128 stands for zero in the data rows.
Here are some points, one per row:
[107 107 101 113 129 167 177 195 200 179 164 137 106  88  75  62  77  72
  93  93 103 112 120 123 135 142 142 141 148 153 162 146 142 141 129]
[ 91 142 125 127 137 145 140 120 142 138 143 152 130 100 117 123 102 116
 120 149 155 189 198 178 182 156 138 113  82  83  75  84  86  98 101]
[139 143 126 169 176 136 163 160 165 134 106  79  67 126 101 110 160 196
 200 212 205 198 132  99  86  71  58  58  71  71  82  82  70 113 123]
[ 64  75  89  97 101 112 112 124 131 128 143 145 150 157 155 159 140 129
 114 102  97 117 139 170 187 221 218 197 188 151 109  80  63  58  66]
[156 148 110 100  99  77  80  80  83  86  92 101 102 112 119 126 142 152
 149 156 157 163 152 144 122 118 109 101 119 135 160 180 186 190 175]
[101 114 106 133 138 127 125 126 136 159 153 145 129 135 121 128 112  91
 113 136 155 170 194 203 200 183 164 124  99  78  57  79  89  79  86]
[ 91  91 104 106 108 112 112 111 123 116 126 124 131 135 138 145 153 151
 136 126 114 122 115 127 147 151 167 183 169 167 149 131 113  98  90]
[204 188 156 143 108  81  73  68  68  68  73  90  90  89 106 112 129 133
 149 154 166 156 166 158 153 134 126 120 102  96 115 151 167 187 204]
[164 146 127 102  91  80  83  73  82  78  97  91 104 112 115 124 129 152
 150 159 164 156 154 138 134 117 109 109 116 128 150 166 185 185 186]
[157 128 101  83  82  89 117 156 208 243 240 244 209 168 118  75  43  37
  41  43  55  62  82  88 101 114 126 128 146 160 166 176 182 174 166]
[136 141 156 145 146 162 157 142 130 104  82  90  94  97 140 171 175 192
 198 166 160 133 100 101  74  68  83  98  89  91  77 109 111 114 138]
[105 114 120 117 127 141 120 134 139 125 119 147 146 145 132 117 109  94
 126 124 132 141 176 184 204 191 163 142  98 106  64  76  81  89  88]
[122 114 109 106 109 126 162 181 188 173 170 148 132 107  89  81  81  73
  89  89  99 108 121 124 127 132 125 144 148 147 145 151 151 141 134]
[142 142 153 149 161 151 163 163 154 151  96 128  94  83 122 117 145 190
 222 228 195 182 130 132 125  77  87  65  56  73  99  74  95 119 116]
[126 110 110 120 116 139 153 181 189 191 175 151 124  98  93  83  82  75
  94  92  99 125 119 122 134 131 139 151 146 148 148 151 148 155 131]
[ 56  63  72  83  86  97 110 113 118 127 135 136 149 155 167 168 156 147
 130 120 102  94 115 133 165 193 213 228 208 184 151 108  85  64  57]
[ 79  84  92  92  95 104 105 108 115 117 123 126 135 137 145 152 151 151
 143 127 126 114 112 117 132 146 177 185 184 176 165 140 112  98  83]
[125 122 116 150 136 147 142 124 139 134 136 127 128 113  96 110  96 118
 137 150 185 168 169 168 162 133 127  87  73  97 108  90  82 100 117]
[ 88 153 130 169 146 153 167 152 148 153 149 115 110  74  98 103 124 186
 173 229 199 206 198 147 132  91  72  53  62  51  61  73  84 105 104]
[153 151 142 138 134 109 115 113 119 120 141 156 167 159 146 150 131 121
 108 101 105 103 112 115 120 111 119 122 132 130 132 133 137 142 147]
[162 163 152 146 113 103  91  91 116 130 164 190 194 195 182 162 135 105
  78  72  63  71  79  83  96  97 104 111 122 134 128 144 151 149 163]
[110 135 116 126 159 130 129 142 126 152 138 139 139 128 110 129 107 114
 103 119 164 184 186 216 191 169 131 117 112  83  80  80  82  93  90]
[165 138 127 105  92  87  86  75  79  87  93  92 100 113 111 127 138 146
 151 166 153 160 150 142 135 119 111 104 117 127 157 164 190 182 189]
[158 165 162 166 157 156 131 105  97  85  88  98 128 162 191 208 199 186
 162 122 105  82  67  55  84  75  82  79  90 100 115 132 123 133 136]
[169 145 121 100  82  82  92 132 171 206 234 250 236 196 148 110  71  49
  35  43  43  61  59  84  92 102 116 128 137 145 152 169 171 178 181]
[114 120 136 127 128 148 123 161 148 140 131 146 114 125  98  96 120 111
 136 153 174 184 212 194 177 131  92 120  87  84  97  57  91  89 118]
[150 129 153 157 148 160 172 159 135 133 117 100 133  80 106 124 166 167
 191 210 234 171 130 137 107 108  67  56  86 100  64  90  97 148 109]
[ 83  79  88 119 163 201 237 243 241 205 172 121  81  47  34  27  39  44
  53  80  87 104 116 124 134 154 156 165 161 180 179 164 158 133 103]
[ 78  72  87 101 107 109 124 121 136 141 134 145 161 159 159 150 136 128
 107 105  94 111 157 175 202 217 227 198 170 126  95  76  60  56  54]
[157 132 103  80  62  62  66  68  70  77  76  94 103 113 123 136 145 160
 165 176 170 165 163 135 125  96  96 102 122 154 180 211 218 216 188]
[108  97 129 122 146 146 126 122 129 136 142 158 140 124 126 103 109 111
 112 125 141 185 176 173 184 186 151 105 120  84  68  81  92  83 110]
[160 151 142 118 112 103  96 110 125 159 186 201 203 186 165 139  99  79
  76  75  71  77  87  87  97 113 115 126 126 134 142 146 152 165 166]
[163 164 163 156 126 110  98  97 106 121 146 175 199 196 198 175 148 119
  90  84  65  77  76  81  88 104 100 113 117 131 130 140 149 154 158]
[102 127 147 154 197 171 163 157 154 120 102  76 111  75 122 133 130 191
 235 208 223 177 165 114  72  60  57  49  82  54  47  77 111 105 148]
[182 168 142 121  98  85  69  81  72  82  85  73 105 109 109 126 131 128
 157 156 171 156 157 150 139 127 114 107 107 119 136 157 181 188 188]
[246 251 233 185 136  91  60  40  33  46  42  57  56  71  85  83 115 130
 139 147 165 166 177 169 172 170 144 125 104  83  89 106 132 183 225]
[145 150 153 166 163 161 136 130 107 114  93  96 100 118 138 179 184 192
 193 156 135 114  93 108  92  72  84  89  83 118  91 119 120 136 128]
[128 135 166 142 152 150 148 140 165 108 108  85  93 119 114 115 141 190
 185 208 179 148 138 122  86 100  69  96  83  89  82 101 105 120 129]
[161 175 155 158 139 117 100  94  95 109 129 162 188 199 196 177 159 133
 104  89  69  68  78  77  80  94 104 111 114 126 123 129 147 153 154]
[172 161 166 152 142 117 105  94  89 110 131 156 181 202 205 188 166 135
 106  84  77  59  77  79  82  92  99 107 115 118 129 132 140 154 158]
[ 78  92 122 167 212 240 255 241 204 166 119  73  37  29  17  24  37  48
  76  81  96 107 131 141 153 158 164 174 185 180 167 157 119 110  83]
[131 108 142 138 141 134 124 151 140 113 132 135 150  98  91 111 114 123
 138 152 154 174 212 182 153 147 120  92  79  83 102  83  72 108  98]
[156 160 174 174 156 144 116 108  97  89 100 120 149 185 198 206 200 176
 143 109  96  78  57  65  75  85  93  97  98 102 120 127 143 140 154]
[103 125 178 227 242 255 242 211 156 121  69  38  28  15  30  37  43  66
  78  93 109 135 135 153 157 169 182 188 191 163 152 121 102  80  76]
[173 147 129 103  95  80  80  75  88  90  86  89 104 105 125 132 129 148
 153 157 158 159 168 143 130 122 111 100 113 140 155 165 189 183 185]
[168 167 155 147 124 112  98  92 104 121 143 177 192 199 207 168 140 113
  89  76  72  71  77  90  88  83 112 107 125 127 135 135 142 157 165]
[162 153 151 126 118  99  98 103 119 145 169 188 205 198 171 149 116  93
  79  73  73  79  79  85  96 104 116 126 118 131 141 133 158 159 168]
[102  97  87  93  88  95  96  96  98 105 107 114 121 132 135 139 152 154
 159 161 150 144 126 112 111 111 124 141 162 182 190 184 171 150 127]
[144 148 146 176 137 179 147 145 112 125  94  95  93 115 147 159 184 210
 171 188 151 143 106 103  77  89  91  92 103 104  98 110 116 126 144]
[159 159 143 123 112 101  97 100 125 152 189 202 194 193 165 140 107  90
  77  65  74  73  87  93  95 109 113 126 127 136 140 147 148 164 161]
[112 152 211 240 255 255 226 191 136  86  54  29  20  27  25  41  51  75
  85 109 118 126 144 150 176 177 182 187 185 165 133 112  86  67  87]
[ 68  66  67  79  77  90 102 102 106 111 114 130 136 141 155 160 163 158
 159 144 131 118 104 103 113 136 166 196 205 211 192 167 137 104  76]
[130 122 116 136 128 137 139 130 132 123 154 146 118 121 102 118  99 110
 133 140 154 180 181 197 171 145 145  91 112  77  85  50  89 101  99]
[131 107  89  92  92  90  87  87  92  98 103 104 112 121 127 135 146 151
 153 171 153 146 142 129 102 111 106 126 140 166 180 179 182 169 154]
[ 82  87  97  98 114 109 110 121 125 120 128 140 143 144 148 147 147 136
 128 124 111 110 119 138 165 181 195 191 176 154 134 111  89  82  77]
[147 114  95  62  69  94 127 180 222 255 255 246 205 156 102  60  33  20
  22  30  42  60  67  92  98 114 126 137 150 157 172 187 182 182 166]
[108 101 126 119 150 126 152 137 140 148 140 157 132 117 120 125 102 105
 103 143 174 181 191 206 177 165 121 134  69  66  77  85  68 105 109]
[150 160 159 157 143 120 125  98  97 101 112 135 157 173 170 177 172 145
 126 103  95  83  87  93  92  96 112 110 110 122 124 117 142 140 149]
[168 165 156 140 125 104  91  98 107 138 167 177 198 198 186 161 132 102
  82  76  70  73  74  88 102  98 100 117 131 128 135 143 145 156 160]
[117 129 153 150 131 143 140 155 143 152 150 110 114 127 112 104 101 127
 145 166 198 196 182 164 148 120 105 106  64  75  86  73 113 107  80]
[119  89  69  76 101 142 195 231 255 255 235 188 146  93  52  31  20  28
  35  51  69  84  99 100 125 130 141 155 165 169 182 181 182 157 136]
[ 92 101 101 118 117 115 118 120 124 117 126 130 136 144 146 134 138 127
 118 127 126 114 124 150 158 173 181 176 159 143 126 107  90  90  94]
[234 219 181 140 107  78  54  49  50  51  71  61  70  91 102 118 123 133
 151 161 161 183 166 174 159 147 130 106  89 105 116 140 171 209 227]
[ 67  81  79  83  97 109 108 114 112 115 136 135 139 149 154 157 155 152
 139 124 114 112 112 119 146 179 194 202 200 184 157 127  98  83  71]
[170 140 128  99  90  84  77  68  92  82  87  96  94 106 116 125 140 142
 148 162 156 163 154 145 131 112 101 110 118 127 144 175 185 189 181]
[ 76  84  93  96 105 116 109 117 122 131 133 135 140 151 150 152 149 133
 124 118 105 112 121 151 169 191 203 198 187 149 131 103  81  74  72]
[ 56  65  78  86  87  99 107 108 118 125 132 131 147 148 160 163 164 150
 139 117 109 103 112 124 155 178 206 217 207 184 163 125  91  74  67]
[150 166 158 149 163 144 127 123  91  90 101 117 146 178 170 187 186 165
 153 125 103  90  84  80  95  96 103 103 107 116 117 122 139 138 154]
[161 160 151 134 112  96  94 107 121 149 168 195 203 203 172 146 122  94
  78  67  72  74  85  88  95 100 114 119 131 126 140 144 156 161 167]
[160 168 163 168 147 136 109  94  91  99 122 134 170 193 207 198 181 149
 119  93  72  75  72  70  81  92  91  97 111 115 134 128 136 146 161]
[ 93 108 115 120 120 117 115 131 128 127 131 128 133 138 147 135 126 128
 112 106 111 135 143 161 179 186 176 165 140 134 100  92  81  80  92]
[150 156 155 169 157 157 150 117 104 102  87 116 118 134 158 182 191 184
 169 141 129 106 104  90  90 106  77 108 107 104 119 117 137 134 138]
[154 125 112 102  93  80  83  86  86  90  86 103 100 115 121 130 136 147
 149 150 169 165 143 130 125 110 104 117 122 137 157 179 189 183 169]
[150 143 133 156 167 167 150 154 115 112 104  91  99  95 137 137 173 181
 192 182 168 136 113 113  92  82  69 102  90  68 112 111 101  93 145]
[116 139 141 142 126 136 159 131 152 131 142 124 114 108 115 106 123 106
 152 158 157 202 171 180 146 154 121  99  88  80  88  92 110  80 110]
[160 165 167 151 133 108 111  92  94 110 135 167 184 201 202 175 150 127
 101  88  68  65  76  80  84  92 103 110 110 130 129 139 133 154 158]
[160 146 124 110  89  81  79  90  79  87  86  94 107 114 120 123 131 147
 158 153 161 164 155 142 127 120 104 106 125 125 160 173 180 189 179]
[110  99  79  87 113 139 192 238 236 238 213 169 128  89  60  38  32  38
  45  62  87  83 107 105 121 138 147 147 160 172 169 182 168 149 137]
[100 110 110 133 126 123 143 140 115 143 141 129 137 143 149 122 108 104
 117 107 148 176 163 178 204 175 169 139 129  95  82  68  84  92 109]
[146 170 170 156 158 159 141 129 106  86 108 104 123 145 171 183 184 184
 175 132 122  93 100  92  91  97  95 102 107 115 119 137 123 133 142]
[131 122 105 113 106 122 146 141 177 190 183 173 154 123  91  91  77  82
  86  88  96  97 111 123 117 128 135 136 143 137 147 152 152 156 146]
[117 127 186 153 160 154 148 174 135 146 140 134  73  80  65  90 168 178
 202 211 208 193 197 146  83  69  78  54  49  78  76  74  80  79 117]
[ 61  59  63  74  81  89  91 101 103 117 118 128 135 143 152 159 167 165
 153 143 130 106 102 106 115 140 169 192 215 210 193 168 132 104  74]
[ 94  91  94 102 110 110 111 111 112 112 120 126 130 133 142 142 147 143
 144 136 123 120 115 116 136 149 165 169 171 172 157 132 120 101  90]
[105 101 107 111 136 156 172 192 195 191 168 133 107  94  76  68  73  81
  82  89 106 115 118 117 135 137 139 149 148 154 156 149 151 138 130]
[ 68  67  79  80  92  95 102 107 110 118 126 128 141 141 154 158 159 160
 146 133 118 109 102 116 132 156 181 204 210 192 174 149 116  89  74]
[104  98  98  95  98 101 102 107 113 108 111 121 121 130 136 144 147 157
 152 143 146 133 122 117 114 120 134 150 175 174 180 166 149 127 108]
[164 158 141 121 108  97  98 107 124 160 181 202 201 183 162 137 112  88
  75  64  69  78  84  90 102 104 109 121 129 133 141 147 154 158 158]
[125 124 159 145 132 190 172 164 177 147 134 104  81 123  89 117 141 137
 193 217 229 216 199 147 122  62  97  44  59  49  69  96  72 113 103]
Along one direction, these points spread out more than along any other. Take the direction at right angles to it along which they spread out most. Go by this last direction. For each point below, how far along it does it lie, from 0 to 99? 50 is the average, and the first point above lies past it. One standard deviation of the points above along it is 16.
[152 157 167 152 165 152 123 109 104  94 104 111 120 158 176 177 188 176
 157 131 106 104  85  82  89  88 104 104 104 110 117 122 126 142 136] 34
[ 81  64  58  59  76  83  86  95  90 102 107 123 126 137 145 156 164 166
 165 158 142 130 108  96 102 113 136 167 197 224 212 194 165 130  98] 42
[ 70  78  91  96 107 110 119 132 130 136 138 150 155 169 154 148 142 127
 104 100 103 112 156 174 208 229 221 206 170 124  99  79  60  52  56] 66
[147 159 162 159 153 130 116 105 102  96 110 123 153 157 186 180 179 149
 124 118 101  87  80  92  90  99 103 104 109 118 121 123 141 137 146] 32
[122 116 107 104 119 142 159 176 196 176 168 147 128 104  89  74  82  81
  79  99 108 116 109 130 124 137 136 139 145 152 154 141 148 144 135] 63
[156 134 114  96  86  80  81  77  84  86  93  99 107 110 116 129 140 144
 160 160 157 156 158 134 119 113 103 108 122 140 163 187 185 183 166] 38
[ 93 120 122 110 117 137 150 139 132 157 123 138 151 155 143 114 104 111
  97 112 144 163 177 217 201 195 155 128 108  88  83  69  80  76  96] 67
[154 149 156 148 178 158 185 140 125 135 106  77  86  99 117 180 195 199
 208 212 168 147 134  79  67  67  63  70  72  85  86 100 116 111 119] 46
[130 122 105 138 136 145 152 140 136 133 150 133 158 135 127  81 118 111
 120 136 171 189 208 198 194 154 147 121  85  98  43  93  86  77 102] 67
[108 112 139 162 180 199 195 179 165 136 115  98  65  66  65  83  83  95
  96 104 123 129 132 145 140 154 153 157 158 157 148 138 123 110 105] 73
[163 162 167 166 169 151 138 129 106  85  78 102 110 141 165 208 208 198
 182 150 117  94  79  60  73  80  78  85  94  89 109 120 123 130 133] 32
[ 81  77  88 118 162 205 243 255 247 211 169 126  74  40  34  22  24  44
  55  73  88  94 117 126 141 148 158 165 171 177 180 179 154 127 102] 88
[111 162 205 249 255 255 243 192 145  91  42  20   8   3  11  29  48  62
  81 101 113 135 141 163 165 184 198 199 189 173 142 104  80  68  73] 91
[161 141 121 101  90  88  83  88  85  79  94  97  96 115 124 135 126 139
 151 166 161 158 149 144 126 114 115 102 124 131 154 168 187 185 181] 39
[ 85  86  83  95  98  99  98 100 107 112 115 122 127 134 141 152 146 152
 164 148 139 122 111 116 113 127 143 165 179 188 185 174 146 118 102] 47
